In the data rows, the value 500 means zero.
Here is a table of points, one per row:
(544, 558, 381, 550, 435, 535, 472, 570, 447, 374, 558, 576, 579, 427, 542, 414, 403, 448, 506, 458, 840, 455, 678,
 436, 555, 536, 549, 485, 609, 405, 548, 511)
(423, 530, 493, 634, 413, 537, 472, 457, 444, 361, 451, 388, 412, 435, 425, 476, 431, 681, 510, 389, 519, 468, 634,
 434, 439, 438, 639, 625, 587, 456, 654, 436)
(454, 492, 603, 500, 464, 673, 638, 550, 700, 640, 485, 485, 410, 438, 505, 437, 529, 475, 497, 482, 429, 552, 558,
 470, 492, 490, 546, 391, 560, 767, 674, 529)
(562, 430, 570, 728, 420, 460, 423, 488, 523, 504, 529, 464, 582, 535, 602, 503, 653, 472, 526, 454, 397, 570, 452,
 439, 472, 467, 391, 311, 651, 479, 578, 564)
(459, 552, 609, 478, 466, 510, 430, 386, 477, 423, 565, 460, 538, 656, 385, 464, 616, 446, 445, 450, 464, 589, 543,
 531, 426, 395, 409, 436, 449, 430, 522, 543)
(377, 485, 496, 392, 415, 530, 556, 675, 445, 519, 449, 580, 703, 527, 469, 702, 418, 519, 481, 479, 464, 475, 442,
 475, 505, 520, 541, 515, 614, 663, 456, 515)
(534, 594, 467, 585, 487, 473, 588, 773, 408, 461, 546, 481, 554, 563, 482, 642, 461, 529, 537, 466, 432, 408, 716,
 569, 482, 462, 434, 493, 464, 678, 569, 436)
(449, 448, 446, 414, 396, 419, 421, 468, 523, 606, 459, 449, 501, 462, 534, 478, 461, 502, 524, 413, 726, 438, 380,
 561, 524, 379, 481, 474, 381, 470, 551, 431)
(503, 423, 650, 440, 622, 503, 460, 556, 542, 574, 459, 531, 511, 383, 501, 586, 449, 683, 613, 434, 436, 511, 500,
 493, 765, 703, 471, 470, 511, 431, 425, 488)
(651, 481, 362, 342, 424, 547, 624, 453, 474, 458, 391, 550, 548, 423, 576, 480, 543, 506, 461, 416, 398, 542, 452,
 468, 487, 418, 629, 591, 556, 561, 676, 684)
(577, 661, 517, 482, 541, 485, 491, 570, 511, 537, 453, 444, 393, 394, 459, 555, 755, 609, 586, 570, 637, 558, 316,
 664, 622, 504, 605, 493, 452, 502, 388, 504)
(643, 601, 629, 416, 448, 694, 416, 453, 473, 461, 579, 658, 694, 525, 498, 477, 555, 521, 545, 474, 511, 416, 435,
 456, 466, 476, 442, 470, 576, 411, 618, 544)
(557, 446, 569, 491, 434, 384, 478, 454, 528, 635, 476, 616, 550, 696, 519, 463, 456, 500, 425, 413, 744, 512, 724,
 459, 425, 483, 575, 501, 496, 521, 321, 583)
(479, 427, 531, 519, 484, 513, 478, 402, 654, 629, 513, 487, 440, 475, 543, 458, 542, 722, 733, 637, 681, 499, 485,
 386, 384, 467, 419, 517, 461, 690, 520, 452)
(374, 398, 531, 406, 440, 338, 542, 436, 439, 469, 506, 490, 529, 359, 504, 506, 512, 439, 438, 411, 524, 469, 408,
 418, 514, 567, 404, 425, 523, 506, 501, 482)
(453, 737, 505, 576, 535, 565, 443, 430, 474, 529, 531, 584, 436, 436, 419, 442, 363, 509, 575, 426, 425, 653, 519,
 472, 594, 583, 418, 474, 402, 363, 531, 499)
(530, 515, 525, 620, 853, 474, 412, 439, 484, 454, 419, 456, 408, 475, 431, 598, 433, 466, 472, 538, 589, 372, 580,
 494, 542, 479, 565, 623, 665, 534, 494, 609)
(525, 727, 445, 401, 506, 416, 402, 429, 556, 438, 443, 486, 508, 566, 411, 435, 454, 424, 377, 512, 525, 599, 390,
 390, 701, 800, 533, 471, 578, 570, 496, 455)
(453, 423, 584, 637, 497, 843, 508, 408, 424, 497, 589, 490, 467, 619, 528, 450, 544, 448, 440, 584, 672, 450, 383,
 455, 494, 532, 407, 476, 474, 507, 490, 560)
(452, 356, 417, 473, 610, 473, 399, 396, 515, 614, 474, 564, 506, 453, 479, 514, 385, 650, 531, 508, 494, 449, 463,
 610, 517, 522, 434, 436, 510, 414, 613, 438)
(428, 389, 507, 619, 564, 533, 456, 468, 524, 469, 590, 554, 644, 397, 456, 387, 467, 406, 537, 415, 536, 410, 591,
 507, 449, 479, 754, 659, 576, 380, 409, 396)
(428, 539, 549, 554, 529, 564, 361, 622, 570, 513, 618, 464, 505, 669, 441, 532, 541, 388, 368, 432, 486, 424, 383,
 515, 553, 501, 473, 492, 397, 474, 538, 435)
(400, 484, 514, 459, 531, 482, 479, 607, 616, 494, 490, 495, 430, 410, 873, 463, 461, 536, 521, 454, 516, 390, 567,
 647, 450, 504, 557, 513, 392, 444, 437, 448)
(628, 455, 461, 537, 438, 484, 555, 498, 455, 515, 502, 379, 440, 452, 579, 546, 430, 451, 456, 506, 644, 434, 644,
 446, 601, 583, 464, 560, 466, 498, 476, 682)
(707, 418, 523, 392, 532, 448, 581, 390, 419, 410, 471, 415, 402, 418, 395, 427, 400, 475, 511, 739, 524, 425, 458,
 527, 472, 456, 538, 371, 397, 431, 526, 668)
(533, 417, 601, 403, 459, 538, 486, 470, 432, 452, 815, 457, 371, 593, 583, 474, 533, 441, 440, 484, 397, 440, 565,
 454, 520, 456, 536, 557, 372, 629, 534, 474)
(510, 535, 590, 492, 590, 492, 739, 512, 540, 613, 500, 528, 579, 739, 470, 479, 524, 474, 426, 523, 569, 672, 407,
 486, 425, 480, 607, 668, 421, 416, 820, 476)
(519, 582, 499, 448, 415, 519, 524, 463, 627, 563, 575, 499, 510, 600, 510, 497, 415, 704, 703, 481, 404, 438, 488,
 671, 483, 511, 515, 471, 482, 418, 355, 508)
(643, 449, 436, 695, 414, 412, 364, 460, 534, 526, 503, 461, 402, 372, 466, 813, 508, 450, 456, 502, 495, 681, 492,
 459, 380, 491, 653, 695, 509, 459, 501, 662)
(512, 473, 377, 505, 479, 608, 549, 783, 398, 466, 492, 472, 480, 503, 482, 574, 497, 539, 531, 842, 424, 449, 460,
 397, 437, 489, 454, 429, 499, 351, 404, 532)
(545, 444, 694, 599, 508, 535, 284, 749, 420, 507, 494, 726, 616, 535, 443, 416, 561, 452, 477, 428, 403, 448, 420,
 502, 471, 478, 523, 484, 425, 662, 648, 508)
(393, 444, 474, 415, 537, 365, 499, 485, 548, 504, 432, 531, 465, 692, 445, 517, 484, 571, 686, 515, 436, 478, 501,
 629, 522, 572, 482, 442, 474, 382, 578, 530)
(621, 460, 471, 530, 588, 461, 459, 435, 580, 517, 488, 401, 553, 617, 613, 478, 449, 608, 566, 495, 501, 631, 501,
 633, 590, 584, 501, 510, 474, 550, 408, 608)
(418, 464, 423, 449, 490, 468, 623, 567, 423, 405, 443, 477, 516, 449, 439, 579, 496, 455, 547, 409, 589, 472, 435,
 477, 448, 423, 452, 440, 411, 600, 482, 421)
(532, 496, 427, 478, 479, 549, 476, 509, 699, 756, 426, 437, 464, 486, 521, 578, 427, 497, 583, 399, 469, 477, 512,
 561, 429, 397, 411, 449, 672, 402, 514, 438)
(562, 479, 478, 422, 614, 378, 600, 444, 465, 537, 801, 514, 509, 381, 499, 362, 587, 500, 399, 429, 418, 434, 414,
 448, 396, 441, 473, 521, 667, 531, 394, 523)
(438, 501, 488, 418, 579, 459, 479, 473, 547, 544, 437, 444, 489, 397, 603, 450, 711, 482, 513, 435, 409, 627, 580,
 472, 668, 679, 456, 517, 419, 459, 473, 435)
(443, 456, 404, 521, 749, 504, 585, 650, 588, 573, 550, 471, 509, 483, 514, 401, 436, 576, 538, 409, 494, 727, 411,
 538, 462, 488, 498, 465, 462, 398, 426, 486)
(499, 619, 402, 469, 634, 481, 471, 495, 422, 504, 492, 485, 474, 514, 489, 482, 431, 534, 598, 494, 479, 684, 593,
 437, 616, 570, 542, 554, 435, 645, 521, 380)
(484, 559, 883, 465, 568, 418, 667, 499, 416, 417, 340, 455, 435, 485, 524, 427, 425, 456, 504, 520, 535, 520, 414,
 431, 440, 459, 522, 558, 631, 457, 404, 409)
(487, 626, 511, 564, 621, 507, 560, 413, 640, 499, 519, 568, 567, 518, 446, 693, 476, 442, 331, 565, 503, 390, 450,
 477, 477, 464, 476, 404, 429, 607, 484, 473)
(534, 452, 557, 452, 513, 507, 537, 357, 427, 441, 497, 547, 663, 471, 452, 624, 446, 479, 601, 507, 400, 486, 428,
 520, 440, 436, 518, 559, 364, 619, 450, 602)
(473, 446, 551, 401, 404, 537, 593, 531, 519, 518, 754, 450, 421, 588, 455, 746, 637, 418, 513, 515, 473, 480, 525,
 454, 573, 594, 517, 473, 474, 397, 607, 436)
(431, 802, 422, 465, 434, 481, 472, 427, 582, 614, 474, 453, 466, 399, 681, 451, 491, 508, 515, 512, 443, 427, 487,
 668, 382, 419, 440, 511, 475, 523, 508, 470)
(396, 489, 587, 655, 402, 432, 458, 476, 446, 463, 481, 428, 474, 422, 532, 459, 429, 409, 430, 725, 544, 681, 559,
 600, 493, 421, 548, 537, 648, 447, 469, 367)
(453, 408, 424, 398, 570, 467, 653, 482, 608, 536, 442, 538, 514, 469, 461, 467, 404, 384, 458, 557, 420, 444, 476,
 449, 499, 433, 363, 485, 628, 551, 488, 421)
(560, 456, 419, 596, 450, 436, 505, 419, 490, 562, 369, 442, 455, 614, 817, 445, 436, 480, 490, 533, 411, 332, 374,
 514, 588, 592, 464, 456, 435, 443, 581, 468)
(449, 532, 574, 406, 420, 656, 431, 402, 438, 530, 383, 359, 438, 429, 397, 528, 406, 474, 367, 466, 398, 484, 584,
 433, 417, 472, 477, 426, 409, 405, 398, 409)
(402, 472, 447, 415, 425, 392, 363, 635, 497, 450, 480, 596, 560, 438, 512, 407, 444, 531, 453, 864, 402, 600, 519,
 470, 467, 434, 490, 542, 428, 486, 498, 436)
(722, 465, 500, 366, 467, 407, 359, 732, 598, 507, 467, 493, 520, 474, 426, 439, 419, 419, 443, 565, 587, 432, 553,
 388, 421, 463, 444, 494, 414, 431, 462, 673)
(489, 478, 338, 488, 491, 449, 419, 418, 385, 471, 510, 487, 384, 581, 445, 484, 533, 458, 476, 480, 422, 450, 571,
 456, 442, 407, 544, 443, 696, 482, 444, 442)
Along one direction, these points spread out more than along any other. Take the direction at right angles to it along which they spread out most. Go by this last direction. Where along it does each point below lie, from 0 to 99? 50 is the average, and the first point above lies past it. One standard deviation of the points above along it is 16.
(393, 477, 590, 392, 453, 590, 392, 544, 559, 465, 567, 431, 447, 598, 500, 493, 700, 619, 558, 483, 511, 434, 489,
 329, 479, 401, 475, 500, 491, 433, 575, 490) 32
(485, 760, 438, 515, 704, 442, 430, 466, 390, 461, 610, 435, 501, 466, 573, 413, 427, 481, 533, 498, 453, 623, 521,
 413, 542, 548, 466, 426, 416, 539, 487, 595) 52
(580, 430, 419, 677, 515, 475, 672, 553, 459, 399, 361, 500, 487, 450, 427, 419, 593, 558, 520, 352, 395, 429, 546,
 379, 439, 488, 474, 473, 332, 421, 431, 500) 55
(671, 500, 557, 444, 431, 543, 518, 599, 501, 505, 413, 488, 421, 494, 419, 387, 585, 419, 391, 451, 575, 588, 650,
 810, 533, 512, 376, 465, 487, 472, 440, 713) 57
(485, 386, 570, 434, 563, 537, 410, 445, 367, 329, 569, 479, 448, 596, 652, 621, 563, 516, 504, 489, 505, 625, 478,
 698, 404, 509, 483, 460, 572, 546, 616, 424) 40
(425, 418, 414, 570, 360, 433, 578, 563, 428, 399, 552, 433, 451, 427, 345, 393, 426, 535, 500, 407, 489, 408, 340,
 657, 550, 619, 419, 524, 594, 597, 494, 456) 50
(473, 458, 392, 376, 553, 755, 464, 410, 431, 422, 377, 622, 616, 463, 474, 633, 698, 467, 482, 511, 575, 535, 489,
 517, 471, 536, 445, 488, 493, 608, 421, 401) 40
(445, 551, 426, 533, 383, 468, 637, 477, 483, 466, 439, 620, 507, 480, 468, 525, 422, 435, 435, 438, 476, 495, 444,
 480, 458, 518, 501, 407, 452, 628, 411, 467) 46
(436, 623, 488, 529, 475, 456, 504, 524, 434, 510, 419, 510, 468, 521, 479, 430, 649, 449, 470, 526, 452, 354, 502,
 464, 540, 561, 641, 708, 681, 411, 423, 520) 65
(514, 417, 398, 550, 375, 567, 424, 490, 499, 428, 463, 459, 400, 630, 486, 432, 386, 467, 495, 465, 409, 643, 383,
 411, 554, 433, 621, 659, 587, 479, 353, 492) 65
(470, 434, 452, 687, 441, 467, 504, 390, 594, 635, 446, 462, 544, 439, 356, 385, 668, 478, 493, 670, 535, 398, 686,
 512, 543, 551, 600, 585, 469, 546, 512, 477) 65
(489, 469, 493, 633, 460, 425, 729, 376, 461, 421, 573, 797, 687, 494, 542, 663, 516, 528, 462, 499, 485, 514, 555,
 482, 568, 426, 414, 445, 430, 481, 476, 486) 40
